In the rows, 100 means zero.
A single turn carries every row of the set below to another of its rows. Some are shown first; where does it send the rows asked next?
K_158: [92,100,99,94,96,108,109,115,98,89,115,124,108,102,90,111,94,91,120,87,86,110,98,105,103,117,90,108,130,83,88]
K_288: [111,93,96,141,116,122,100,96,95,96,127,120,131,107,97,98,106,88,91,108,105,90,101,98,92,104,61,104,94,114,67]
K_92: [117,87,95,123,101,135,103,95,105,91,105,97,148,108,85,101,99,94,87,105,81,116,98,93,133,105,86,102,111,126,68]
K_592: [93,97,100,92,95,112,110,113,99,88,111,121,104,103,91,109,89,93,124,88,91,113,94,104,111,117,88,104,127,87,88]
K_706: [97,99,102,95,89,105,106,117,99,90,115,116,102,99,93,115,93,91,115,87,88,113,100,104,112,120,97,105,127,85,84]
K_734: [112,94,98,135,107,131,111,98,92,106,119,96,122,98,94,94,128,96,101,114,86,101,78,91,137,101,91,127,116,110,74]
K_590: [127,88,96,132,109,133,101,107,97,98,124,102,149,101,91,93,112,93,108,114,81,104,94,95,137,103,88,115,124,116,73]
K_38: [97,89,112,129,104,119,117,89,115,115,123,113,122,117,86,98,103,90,97,108,117,120,72,91,111,100,60,121,102,108,83]
K_295: [109,95,111,138,106,135,108,90,105,102,121,101,114,110,94,104,115,87,77,108,97,96,99,87,127,72,84,108,121,110,84]
K_211: [90,99,99,97,95,109,106,118,99,96,117,125,109,102,96,112,93,92,120,91,89,112,97,100,102,116,90,110,131,83,94]
K_131: [115,89,103,136,109,114,106,101,97,105,112,111,121,97,80,97,119,90,101,123,106,105,67,97,117,108,92,137,105,116,73]
K_752: [107,101,100,137,102,127,107,93,103,119,120,106,109,87,90,94,101,98,88,136,105,109,83,76,109,92,72,113,118,112,79]
K_951: [130,103,100,122,109,130,108,94,109,90,118,107,132,91,67,93,93,95,89,126,87,107,104,95,112,96,70,99,118,122,65]
K_261: [96,103,101,97,93,108,107,115,97,89,119,123,105,98,89,114,96,92,115,87,84,114,101,105,105,117,95,109,128,83,89]
K_616: [95,95,101,96,96,108,103,114,103,96,117,118,106,101,98,113,87,92,122,90,91,114,94,100,107,120,92,108,131,83,87]
K_440: [101,85,113,133,106,127,105,98,90,103,109,104,132,103,75,91,87,93,93,125,113,97,99,94,95,95,73,121,98,121,81]
K_133: [114,87,111,119,106,120,114,91,120,95,122,117,144,120,69,98,94,86,99,101,107,122,88,103,112,103,61,110,102,115,75]
K_493: [93,96,99,93,92,108,108,118,100,89,111,119,108,101,92,110,89,91,120,87,87,109,97,105,109,119,92,103,129,89,86]
K_226: [114,96,99,125,111,124,110,93,109,104,111,117,124,93,75,91,90,95,94,134,105,102,82,88,97,97,63,109,113,123,73]
K_204: [131,82,100,133,109,115,96,111,101,98,118,117,149,100,77,96,105,87,108,122,100,107,84,100,116,111,87,125,112,122,72]
K_231: [118,84,112,132,113,120,100,98,112,93,112,123,133,114,76,101,94,80,85,114,113,95,93,98,104,81,75,110,112,123,83]
K_534: [98,98,102,95,95,107,104,113,101,90,116,115,103,100,93,115,88,93,117,87,89,115,97,105,108,120,96,108,127,81,82]
K_276: [98,97,101,100,87,108,101,116,97,92,119,118,103,98,94,115,90,92,120,92,97,121,101,100,113,118,96,107,127,81,92]
K_379: [120,96,111,123,97,130,112,89,115,95,136,100,140,116,78,102,104,90,92,95,91,128,108,98,132,97,70,104,110,105,75]
K_893: [93,94,112,139,101,133,108,93,84,112,114,92,117,99,86,93,100,97,86,123,109,102,100,87,107,89,82,123,101,113,84]
K_794: [98,100,102,95,90,109,107,113,99,85,115,117,100,100,87,113,92,92,119,88,92,118,99,106,113,118,95,105,123,84,87]
K_516: [98,96,102,98,93,107,100,115,101,95,119,117,103,100,96,115,87,92,119,89,92,117,97,101,108,120,97,109,130,79,86]
K_103: [92,95,100,98,93,110,104,115,99,95,116,121,107,101,98,111,86,94,126,93,96,116,97,98,109,118,88,104,131,84,93]
K_697: [105,96,111,134,98,141,106,93,84,102,120,85,128,101,85,94,100,98,85,116,92,103,117,90,120,88,84,112,108,110,79]
K_495: [112,88,110,129,106,136,104,97,90,94,115,97,145,104,73,90,85,94,93,117,96,97,118,99,109,93,77,109,106,120,76]
K_821: [94,97,100,94,97,109,106,112,102,91,115,117,105,102,95,111,86,94,121,87,89,111,95,105,109,121,91,107,129,83,82]
K_568: [123,89,110,132,110,132,101,97,111,88,121,109,136,113,85,102,100,82,83,106,95,97,110,95,122,75,78,99,124,117,80]
K_336: [94,97,103,99,88,105,103,120,99,97,117,119,102,98,97,115,92,90,115,92,93,116,98,100,109,118,97,107,128,85,90]
K_566: [106,94,97,133,94,133,105,91,99,105,109,90,122,102,96,105,114,97,79,109,89,122,89,83,136,101,97,116,107,118,74]
K_170: [105,90,114,138,110,121,106,93,107,106,114,112,111,111,88,104,108,85,78,115,115,96,83,89,109,77,80,120,111,115,86]
K_163: [92,94,100,96,91,106,104,119,100,97,113,121,108,101,98,112,89,91,121,91,93,110,95,100,106,119,92,105,130,87,89]
K_77: [99,83,99,136,97,120,100,96,102,115,103,105,123,103,94,104,102,93,85,120,110,120,72,82,117,107,89,125,102,125,81]
K_193: [112,101,97,147,108,128,101,93,90,100,136,107,119,103,104,103,119,92,84,105,96,97,108,93,106,99,72,106,96,104,69]
K_710: [123,108,100,134,99,133,105,91,102,104,129,96,118,87,84,98,106,99,82,126,87,115,104,83,123,90,81,103,123,109,72]
K_838: [92,101,100,100,91,107,104,119,97,96,121,123,106,98,94,115,94,92,116,91,89,116,101,101,104,116,96,111,129,82,93]
K_742: [118,98,96,141,114,128,102,94,95,91,133,113,132,106,98,101,111,90,88,103,92,93,113,100,105,102,67,100,97,110,65]
K_442: [105,97,97,148,112,123,101,95,92,106,132,117,119,105,105,102,113,91,87,111,107,94,98,92,96,102,67,110,95,109,72]
K_979: [101,97,112,134,94,129,113,87,111,117,136,97,119,113,95,104,113,94,91,100,102,129,91,86,131,94,71,115,112,97,85]
K_840: [111,79,96,124,106,122,99,99,109,98,98,115,150,109,84,99,89,90,93,115,103,115,82,91,112,110,80,112,106,134,73]

K_261 -> K_838
K_170 -> K_231
Now find these:
K_493 -> K_706
K_226 -> K_951
K_516 -> K_616
K_193 -> K_442
K_893 -> K_440
K_566 -> K_77
K_38 -> K_133
K_131 -> K_204
K_103 -> K_592

